Here is a table of points, one per row:
array([-66, -45,  -4,  13,  25,  20, -15, -16,  46,  34,   2,  60,  46,
        14, -60,  76,  17,   5,   0,  39,  46, -36,  46,   7,  47, -10,
        10,  16,  16,  25,  -6,   2])
array([-10, -11,   7,  29,  11,   2, -47,  72, -36,  48, -24,  16, -21,
        41,   6,  66,  23,  63, -44,  27,  40,  16, -12, -27,  21, -34,
        29,   8,  18,  28,  32,  11])
array([-13,  16,   6, -35, -41,  -1,  25,  59,  34, -27, -11, -23, -27,
       -25,  -7,  38,  37,  22,  43,  -5, -44,  16, -55,   6,   1,   6,
       -32, -43, -24, -34,  28,  28])
array([-15,   3,  14,  58, -48, -18, -22,  16,  10,  17,  43,  22,  14,
        14,  16,  -3,  -3,  -9,  15, -40, -19,  36,   5, -16, -12, -29,
        28,  16,  26,  43, -54,  59])
array([-43, -35,   7,  -5, -35, -51, -21, -18,  -3, -13,  -8, -23, -29,
        56,  49,   1,  19, -30, -28,  20,  48, -22,   8, -10,  22, -26,
        38,  11, -43, -35, -16, -30])
array([-16, -10,  13,  10, -34, -36,  23, -32,  -4,  20,   8,  34, -46,
        -8, -29,  -5,  29, -64,  -4, -57, -13, -15,  -6, -29,   0,  10,
        20, -20,   1,  10, -14, -31])
array([ -3,   8,  67, -58, -23,  44, -52,  -2,   5,  18, -20, -19,  79,
       -22,  17, -14,   6, -32, -26,   1, -20,  -5, -34,  20, -30, -27,
        71, -48,   1,  19, -12, -29])
array([-64, -61,  -6,  24,  -1, -18, -20,  32, -10, -21,  -8,  27, -30,
       -47, -19, -76, -64,  50,   5,  -8,  -4,  12, -41,  68, -50, -10,
        38,  42,  -1,  -5,  15,  -1])
array([ 65,  34,  34,  16, -32, -32,  -4,  28,  30, -50, -19,  -6,  15,
        13,  21,  48, -57, -45,  11,  -7,   4, -51,  56,   5,  20,  56,
       -48,  43,  38, -36,  14,  36])
array([ 55,  -1,  43,  77, -21,  35,  28, -14,   0,   9,  15, -38, -40,
       -40,  18,  11,   8, -18, -11,  15,  15, -27,  -4,  35,  -4, -23,
        -7, -29,  29,  -5,  29,  26])
array([-35,   7,  24, -15,   2, -36,   1, -22, -17, -25,   9,  41,  18,
        36,  28, -17, -12,  -3,  15, -20,  41,   9,  34,  -6, -20,  -5,
        35,   7,  -5,   3,  24, -12])
array([-47,  35,  18,  47,  23,  36,  49,   5,  13, -26, -19, -18,   1,
       -11,  31,  28, -59,  18, -58,  13,  16, -32, -12, -52, -49,  46,
       -36,  -5,  14,   0,  -3,  -3])
array([ -6,  66,  -4, -18, -14, -73,  10,  -2,   3,  21,  -9, -47,  40,
        47, -25,  21, -56, -21,  24,  18, -53, -28,  18,  32,  -7, -52,
       -40,   1, -46,  67,  55,  16])
array([  4,  68, -48,  30, -10,   4,  -5,  47, -20,  -7, -29, -20,  10,
       -68,  11,   0,  12,  -2,   7,  12,  22, -49,  28,  -8,  -5, -23,
         2,  36,  38, -44,  21, -13])
array([-40,  43,  10, -37,  43, -23, -16, -20,   9,   2,  36, -53, -29,
       -31, -46, -49,  53,  26, -94,  -9,  26,  25,  61,  13, -41,  23,
       -46, -10,  40, -47, -42,  53])
array([ 19, -23,   4, -47,   3,  25,  -7, -33,  21, -54, -66,  44, -29,
       -16,  59,  -2,  74,  14,  14,  -5,  16,   1, -28,  29, -68, -20,
       -56,  -2, -21,  86, -39,  13])
array([ 46, -16,  39,   0, 103, -45, -24, -36,  25,  10,   7,  28,  25,
         0, -20, -19,  55,  -6,  29, -12,   8,  14, -35, -56,  24, -14,
        23,  39, -12, -27,  15,  26])
array([ 38, -15,   0,  34,  16, -20,  83,  51,  46, -23,  21, -37,  18,
        50, -17,  21,   8, -15,   9, -15,  -2,  -6,  16,  27,  19, -10,
        61,  -5, -27,  44,   1,  20])
array([-43,  14,  37,  23,  15,  -7,  -6,  -7, -56,  65, -36, -12,  11,
        34,  44, -50,  23,  17,  77,  23, -20,  25,  21,  31,  58,  25,
       -65, -19,  24,  10, -41, -32])
array([ 33, -12, -17,   8,  26, -21,  11, -37, -15,   4,  -8, -38, -17,
       -15,  16,  27, -37,  33,  33, -14,  -3,  -9, -33,  -8, -14, -54,
       -37, -40, -16, -30, -21,  31])
array([  9, -64, -59,   4,  69, -24, -39,  20,  22, -55, -13, -66,  38,
       -49,  48,  45,  11, -47, -38,   6,  29,  26,  -6,  73,  55,  45,
       -43, -23,  15,  55,  30, -55])
array([-42, -34,   7,  24,  16, -15,  -7,  15, -10, -11, -38,  32,   9,
        50, -14, -27,  20, -47, -18,  73, -24,  -6, -41, -34,  25,  55,
        23,  18,  30,   7,  10,  30])
array([  2, -11,  61,  32,  10,  -1,  69,  -5,  33,  -6,  -8,  -8,   8,
       -33,  -5,   2, -19,  57,  13,   3,  37, -32,   7,  19, -40,  18,
       -22,  24,  -6, -44,  26, -23])
array([-34,  42,  -2,  60,  19, -19, -53, -40, -20,  -3, -25,  20, -16,
       -33,  -7,  29, -29, -28, -23, -21, -34,  30,  -3, -18,  34, -10,
        14,  -1,  -9,   8,  41,  -9])
array([ 29, -31, -13, -24, -28,  22,  14,  43, -19,  87, -40,  37,  -5,
        -5,   4, -38,   1, -19, -40, -69,  -7,  19,  39,   8,  17,  -8,
       -59,   7, -48,  10,  39, -10])
array([ 16,   6,  37, -74, -15,  17,  21,   7, -50, -44, -23, -32, -53,
       -33,  12,  30,  -7,  49,  23, -45, -39,  50,  39,  36,  -2,  54,
        16, -61,  82, -25,  10,  46])
array([  8,  36,   8, -31,  -8,  29,  23,  -8, -35, -33,  20,   2, -17,
       -42, -46,  27,  36,  -4,  39,  47,  25,  31, -23,  19,   0,   5,
       -19, -10, -66, -23,  54,  13])
array([ 16, -41, -54,  43, -32, -22, -10, -50,  10,   6, -39,  39,  45,
        11,  -6,  27,  27,  22, -32,  13, -40,  39,  52, -18, -28,  -7,
        29, -22,   2, -41,   0,  12])
array([-51, -18, -13,  -4,  -3,  36,  -4,  17, -55, -70,  32, -72,  29,
         0, -25,   4,  23,  12,  -7, -82, -36, -58,  21, -51,   8, -26,
       -34,  58,  27,  -9,  -7,   3])
array([ 11, -30,  10,  21,  -3, -45, -24,  55, -26,   7,  63,  61,  44,
       -20, -36,   0, -15,  -1,  10,  35, -24, -42,  27, -23,   3,   0,
         7, -49,  22,   6, -21, -50])
array([ -4, -24,  -5,  -1, -71, -26, -32, -56,   6,  22,  19,  16,  -4,
       -53, -36, -55, -21,  93, -52, -12,  40, -11, -79, -33,  71,  30,
        16,  21,  17,  44, -26, -36])
array([ 16,   2, -37,  40, -14,  -9,  -2,  11, -24, -29,   6, -44,  24,
       -19, -18, -56, -18,  15,  28,   8,  85,  -5,  49, -60, -31,  36,
        14, -24, -33,  28,   0,  18])
array([  0,  18, -27, -39,   7,  45, -10,  -8,  29, -14,  32,  50, -17,
       -34,  21, -44,   1, -12,   1,  34, -28, -35,  17, -10,  50, -22,
        27, -16,   6,  29, -17,  17])
array([-14, -12, -10, -54,  -6,   3,  60, -25, -22,   5,  45,  17,  16,
         5,  71, -31, -26,   4, -37,  31, -13,  60,  11, -10,  29, -57,
       -27,  28,  35, -11,  58,  -7])
array([ 38,  18,  11, -35, -33,  37,  33,  15, -43, -11, -35, -16, -15,
       -49, -58,  45, -32, -49,  22,  50,  25,  65, -39,  46, -24, -17,
       -23,  75, -56, -25, -85,  16])
Along one direction, these points spread out more than along any other. Where along it does each point below lie, from 0 to 99? 50 is the average, and the first point above lies past it. One standard deviation of the points above along it is 16.
array([ 47,  59,   5,  31,   6,  38, -17,  -7,  17, -37, -34,  18, -13,
        58,  -5, -47,  18,  58, -19,  -9, -51,  37,  21,  27,  13, -14,
        -5,  18, -11,   7,   2, -86]) 51
array([ -5,  20,  -6, -21, -42,  42, -53,  12,  67, -13,  48,  34, -14,
        43,  28, -17,  10, -36,  37, -38,  40,  23, -44,  40, -24,  12,
       -35, -10,  -3, -60,  13,  21]) 42
array([ -3,  16,  21, -43,  37,  46,   5,   1,  46,  26, -23,  16, -16,
        -3,  35, -33, -43,  -8,  23, -31, -14,   3,  12, -26,  49, -14,
        42, -35, -40, -39, -53,  25]) 50
array([  0, -14, -39,  16,  26, -30,  -8,  25,   4,  14,  36,  19, -73,
        21, -27,   3, -12, -19, -10,  20, -37, -32,  16,  -4,   3, -44,
        20, -41,  35,  14, -62, -38]) 64
array([ 24,   0, -41, -12,   5,  37,  40, -18, -11, -13, -16, -12,  40,
        51, -35, -16,   1,  -8,  -6,  11, -12,   7, -64,  10, -14, -24,
       -39, -67, -13, -47, -15,  14]) 39
array([ 27,  27, -37, -12,  30,  39,  37, -32, -70,  21,  23,   4,  -6,
        33, -13,   5,  -3, -24,   5, -40,  30, -57, -52,  70, -23,  28,
         4,   2,  10,   0,  27,  18]) 39
array([  7, -48, -26,  -2, -16,  12, -25, -40,  53,  45, -20, -78, -39,
         7, -27, -22, -31, -12,  40,  45,  16, -21,  27, -51, -23,  14,
        20,  21,  41,  19,  52,  -8]) 56
array([ 14, -39,  -2,   2,   4,  11, -42, -21, -30,  27,  50,  -4,   7,
        15,  35,   6,  11,  15, -27,  28, -69, -40,  29,   3, -13,  70,
        29,  47, -78,  -7,  -5,  17]) 60
array([  6,  15,  32, -34,  27,  40, -23,  19,   7,  33,  47,  12, -29,
        36, -29,  13, -20, -12,  25, -30,  -8,  47,   0, -49, -44,  11,
        -1,  10,  -8,  18, -20, -54]) 52
array([ 25,  44, -64, -42,   7, -46,  57,  -2,  43,  47,  10,  17,  52,
        20,  40,  47,  38,   0,  24,  -3,   6,  31, -53, -26,  -1,  35,
        58,  34,  -4,  14, -33, -43]) 59
